Each path is a new rotation, seen through one point. The rows after it are directions, each followed by how far the rotation turns it, in deg/step (0 if it stays put).
Each turn is a multiple of 5 degrees from 10 to 175, or 0.
Each row of a path follows its step; steps can be skipped.

step 0: [-16   4  -5   9   8   5  14   9  23 -13   1   4   1  -1  22  18  20  -8
 -11  23   5  22 -12  -4   2  14  14 -12 -11  -6  23   1 -17  -1  -2 -21
   8  24  -8  10  -7 -25]
step 2: [ -1   7 -15   4 -14   7 -14   4   7  -9 -13  18  12   3   4  -2  20   8
   5 -10  13  22  -9  -7  37  -2  22 -10   8  20 -24   8   5 -10   5  -7
  -2   6  -8   5 -27  14]
step 3: [ 13   5  22  -7   2  -4  -3 -17  -4   4  -6 -20 -11  -3 -21  19  12  21
   6 -16  -6  -1  -2  -6   6  34  17 -16  25  14  -8  -7 -16   4  18  -3
 -14  16  -8   3   7  -5]
step 5: [ -9   3  14   1  -8  -8  -4  -2  -9   7  -7 -14  -9   4 -12   4  23  -9
  15 -28 -20   6  19  -5  -1 -18 -14  17   8  13 -16 -33   4   7  -4   5
  18   9  25 -10  -3  12]
step 6: [ 17   9  -8  22  -9   0  14 -15 -13  11  -4  12  -6   8 -16  -3  15  -7
 -15  12 -22   0  34  21   4 -11 -19  -3  -1 -13  21 -11   2   5   8  -4
 -12  23  -6  10   7 -14]
step 13: [  9 -17  28 -10  21  -5  26 -10  -2   3 -14  -4   7  -4  -4  -6  -6  -7
  -9  17   8  20   0  -2  -1  14 -31  29  -4  19  -4  -1  12   3 -26  -4
  10  10   7  -4   4  13]
step 14: [ -6  -2  -3   8  -3  -3   7  -6 -17  -1   6  19 -10  -7  17  -9 -13   4
  -6 -11  -6 -12  14 -15   0 -21 -44  11  18  19  12  18 -24  -6  -9  -4
   3  -7  -3  22  -7   2]
step 17: [  3   1  15  11   8 -17  -2  -2   2 -42  11   4  -7   2  18   4   8  -1
  -6  -8  -4  19 -14 -11 -10 -20  18  -2 -29  -8  -2   6 -12 -15  21   3
  13 -18   1   8 -16 -11]
step 21: [  2   7   0   9   5  -2   2  10 -14  14 -16  -3  17   1   1   5  10   0
 -21  -5  12  17  -4  20  -5 -15  -7  20  33 -16 -26   2  29   8  -6 -26
  -3  -5 -16   1 -10   1]
[ -7   0   5   1   5   2   5   3   0   4   2  -3   0  -5   6   2  -3  -6
   7   2   7  -3   4   3   3   3   0  -3  -5   2   3   3   2   0  -4   5
   3  -1 -10   7   0   8]
25
[  0   4  -6  -6   9   4   4   3  -2  -5  -7   0   0   1   2  -2   0   0
   0  -5  -2  -4 -10  -1   3   7  -8  -4   5   6  -4   0   4  -3  -3  -3
   0   7  -4   1  -2  -2]
35
[  5  10  -2   0   8  -6  -1   2   4   2   2  -7   0   1   2  -1   7   2
  -2  -2  -1  -2   9   1   4  -3   6  -3   3  -3  -2  -4  -4   3  -5  -2
  -1   2  -5  -4 -10   2]
20
[  2  -3  -7   2   4   4  -5  -1  -1  -1   3  -2  -5  10   4  -3  -3  -3
   5   2   4   1   1  -1   2   1   6  -1  -6   1  -1  -3  -1  -3  -4  -5
   2  -4   1  10  -1 -12]
45
[ 0  0 -2  2 -6 -1 -6 -1 -7 -1 -2 -6 -1 -7  0 -1  0 -5 -3 -3 -1  4  0 -1
  1 -5  1 -6  3 -4 -5  4 -5 -2  0 -2 11  9 -7  3  7 -3]
120
[ 8  4 -1 -5  0  5  5 -3  2  2 -6 -3 -1 -6  6 -2 -9  2 -1  7 -1  0  2 -6
  1 -3 -2  2 -1 -4  0  1 -5 -9 -6  4  3 -4  3 -5  0 -1]
20
[ 1  5 -8  0  5 -4  9 -3  1  2  4  3 -4  2 -6 -5  2 -3 10  3  0 -1  1 -2
 -3 -4  3  1  3 -3 -6  5  0  2  1 -1  0  3  4  0 10  5]
20
[  3  -1   4   5   4  -2   4  -3  -3  -1   2   4 -11   2   4  12  -1  -2
   1  -2  -4  -4   1  -4  -5  -3  -2  -9   0   0   5   2  -4  -4   5   0
  -8   2  -3  -1   0  -4]
130
